In the rows, 128 means zero.
One turn moves each row of this set onto another row. After a few examples, where does it send each row asked below?
j735: [165 113  83 124 119 102 167 113 107 122 102  91 119 135 127 109 135 120
 141]
j93: [153 120 133 126 118 110 155 121  87 106 119 131 138 165 136 134 130 110
 139]
j561: [152 131  77 133 158 104 158 128 104 117 103 106 124 136 117 148 139 123
 129]
j116: [106 122 138 127 101 121 140 136 136 112  71 106 134 126 130 114 145 104
  97]
j586: [117 114 130 152 137 112 137  98 131 128  93 110 141 155 117 145 118  85
  95]
j378: [122 149 139  92 123 113 151 126 123 121 100 111 102 144 121 149 163  98
 153]
j974: [118 141 103 104 135 113 148  93 141 130  95 113 120 158  95 121 106  98
 112]
j144: [117 113 132 155 138 105 137  97 132 123  90 109 137 160 119 148 136  86
  96]
j302: [130 120 122 116  95 125 141  81 126 119 110 122 111 136 127 100 131 128
  99]
j569: [137 120  97 125 102 122 153 133 129 118 123  95 150 121 149 138 147 128
 149]
j221: [140 126 116 145 128 106 147 145 121 139 108  79 119 126 125 166 148 126
 135]
j395: [105 120  87 153 124  99 167 130 129 122 121  93 142 129 129 152 157 119
 125]
j953: [129 119 117 112  99 128 134  88 130 113 104 125 116 137 126  98 142 124
  92]
j358: [116 145 107 105 136 115 145  93 141 131 100 115 115 150  96 121 109 106
  97]
j679: [150 144  89 108 138 103 153  95 127 115 112  94 121 112 141 130 152 125
 149]
j109: [113 117 142 127 104 122 130 126 140 116  69 102 138 128 129 115 143  94
 103]
j878: [118 174 140 107 123  90 148 121  99 123  91 102 119 130 136 145 127 117
 137]
j738: [108 134 123  89 122 103 139 109  95 127 119 102 142  93 122 119 141 117
 127]
j199: [126 133 107 136 113  98 169 114 115 119  99  72 132  96 145 123 139 123
 134]
j63: [110 124 125 132 118 100 139  95 120 133 102 117 117 170 118 152 176 102
  94]
j225: [129 121 112  94 122 116 151 111 115 121  76 117 124 164  92 115 131  82
 135]
j863: [112 137 103 127 115 118 154 108  90 105 118 141 135 156 144 158 153 119
 125]
j341: [151 116 106  94 138 113 152  96  73 136 114 102 139 138 121 130 132  99
 115]
j137: [138 122  86 127 135  91 158 123 137 140 111  87 104 150 105 142 160 112
 140]
j424: [132 119 150 126 109 104 153  77 103 125 109 117 120 125 135 108 115 107
 121]
j163: [132 120 113  97 139  98 138 136 109 164  98 103 121 150 126 151 153  84
 119]
j843: [103 106 114 121 117  97 128 134 109 142 127 130 145 125 142 142 162 109
 118]
j243: [ 84 147 127 117 107 103 161 137 123 122  97 120 145 132 133 123 127 113
  95]

j225 moves to j424
j586 moves to j358
j221 moves to j561
And these:
j974 moves to j302
j738 moves to j843
j735 moves to j199
j878 moves to j863

One turn moves each row of this set onto another row. After a few examples, where does it send each row asked below?
j950: [119 101 150 132 117 108 144 108 127 109 131 156 164 123 114 110 130  88
 131 135 128 154 118 118 136 114 121]
j958: [139 124 139 108 129 158 175 117 131 124 121 152 106 127 136 116 154 150
 126 109 166 125 117 133 146 120 138]
j891: [135  95 145 146 136 107 145 125 103 120 132 129 151 140 137 127 143 112
 134 149 124 153 127 149 148 135 132]
j253: [124 149 116 123 142 145  96 132 166 129 111 152 134 120 106 148 164 135
 128 138 135  87 115 124 119 142 116]
j602: [124  84 135 144 135 111 142 112 119 117 128 140 160 137 123 120 146  99
 135 152 128 156 118 148 153 130 140]
j461: [131  84 136 148 140 113 136 110 116 123 131 134 152 137 128 125 142 100
 134 155 132 156 119 148 153 134 138]
j753: [121 156 120 120 137 141 106 144 159 123 109 154 138 122 107 146 167 142
 128 132 128  86 118 125 116 139 114]
j474: [136 114 165 136 121 102 146 125 105 117 139 137 149 127 137 123 124 106
 128 134 125 149 131 120 128 124 109]
j280: [134 119  94 122 138 132 112 114 139 107 108 154 125 157 117 132 190 141
 139 130 150 106 102 138 154 119 151]
j58: [135 120 164 122 111 128 115 100 134 118 127 147 150 110 130 102 132  90
 126 127 160 141 126 111 117 120 108]
j629: [127 153 119 124 142 144  98 136 162 130 112 149 131 121 110 151 164 139
 128 137 134  86 117 125 117 143 114]
j983: [133 121 135 107 127 158 177 116 137 121 118 157 111 126 130 112 156 146
 127 107 166 126 115 133 148 117 141]
j970: [110 127  97 120 126 142 116 143 146 121 121 164 149 131 111 133 163 154
 118 123 120  88 111 129 138 141  95]
j460: [131 121 164 119 108 126 120 105 133 114 124 152 155 111 127  98 134  90
 126 124 157 142 126 112 116 118 108]
j371: [124 112 159 131 114 103 152 124 113 108 133 150 162 126 124 114 129 100
 130 130 122 150 126 120 130 116 115]
j377: [119 149 115 121 140 144 100 133 168 125 109 156 139 120 101 145 166 134
 128 136 134  88 113 124 119 138 118]
j977: [143 121 138 112 132 159 168 112 133 129 124 147 100 126 139 120 151 148
 125 112 170 125 117 133 147 124 138]
j43: [138  96 153 143 131 113 123  95 125 127 140 137 142 120 130 125 121  89
 128 147 142 153 120 117 135 129 116]
j217: [118 153 117 120 137 143 105 140 164 122 108 158 141 121 102 143 167 138
 129 132 129  87 115 124 117 136 117]
j372: [142 116 135 113 135 162 163 104 140 130 123 149 100 124 135 120 151 143
 126 115 174 127 113 132 149 124 141]
j456: [125 128 103 128 134 143 104 138 141 133 128 149 132 131 125 145 156 158
 116 128 128  87 114 129 135 152  89]
j394: [115 116  92 126 134 149  98 123 158 132 124 159 140 127 111 139 158 144
 117 132 134  90 104 128 142 147  98]
j349: [128  95 143 142 132 105 151 129 105 115 129 135 159 141 131 122 146 110
 135 147 120 153 126 150 148 130 135]
j415: [131 126  98 119 133 127 122 127 131 101 107 156 130 160 119 129 193 147
 139 125 143 104 106 139 151 115 148]
j299: [126  94 147 137 125 114 129  94 132 119 135 149 155 120 117 116 126  83
 129 143 138 155 115 117 138 120 122]
j92: [136 113 131 110 133 163 165 101 144 127 120 155 106 123 129 115 154 139
 127 114 174 128 110 132 151 120 144]
j868: [125 155 122 122 140 141 103 143 158 127 111 150 133 123 111 149 165 142
 127 134 130  86 119 125 115 142 113]
j342: [131 116 131 108 129 161 171 107 143 122 118 159 111 124 126 111 156 141
 127 111 169 128 111 132 150 117 145]
j875: [140 127 172 122 111 125 119 110 124 119 129 142 145 112 138 106 130  97
 125 126 157 140 131 113 113 123 103]
j867: [118 132 103 123 128 141 114 147 139 126 124 155 141 132 121 139 159 161
 117 123 121  86 115 130 135 146  90]
j356: [123  91 138 142 131 108 150 122 112 114 126 141 163 139 124 118 147 105
 136 148 122 155 121 149 151 127 138]
j988: [140 122 168 123 113 128 114 103 130 121 128 143 144 111 135 105 130  93
 126 127 160 141 128 112 114 123 106]
j198: [143 107 162 142 128 107 131 111 111 127 143 131 139 124 140 128 119 101
 128 141 135 151 128 119 130 130 110]
j848: [149 125 103 128 144 130 108 120 127 116 116 138 110 159 135 143 184 151
 138 133 152 103 110 138 149 129 143]
j957: [135  90 142 148 140 110 138 115 109 125 134 127 148 138 136 129 141 106
 134 155 130 154 124 149 150 137 134]
j496: [136 128 171 119 107 123 124 114 124 115 127 146 151 113 135 102 133  98
 126 122 153 140 132 112 112 120 104]
j671: [132 126 168 118 106 124 125 112 128 112 124 151 155 112 129  99 135  95
 126 121 153 141 129 112 114 117 107]
j700: [142 118  96 126 143 133 105 111 136 114 113 145 116 156 126 139 186 143
 139 135 156 105 104 137 153 125 148]
j762: [109 120  92 121 128 145 108 131 155 123 120 166 149 128 106 133 163 147
 118 127 127  90 105 128 141 142  99]
j232: [138 133 105 120 133 124 125 136 121 103 110 150 124 162 128 134 190 155
 138 123 140 102 112 139 147 119 144]
j52: [146 132 107 124 139 126 118 132 119 111 114 141 115 161 136 141 186 157
 138 127 145 101 114 140 147 126 140]
j881: [123 120  97 129 137 148  96 127 149 136 128 151 132 128 120 144 155 151
 116 133 133  89 109 128 139 152  93]

j58 moves to j988
j957 moves to j891
j977 moves to j958
And these:
j371 moves to j950
j377 moves to j253
j881 moves to j456
j280 moves to j700

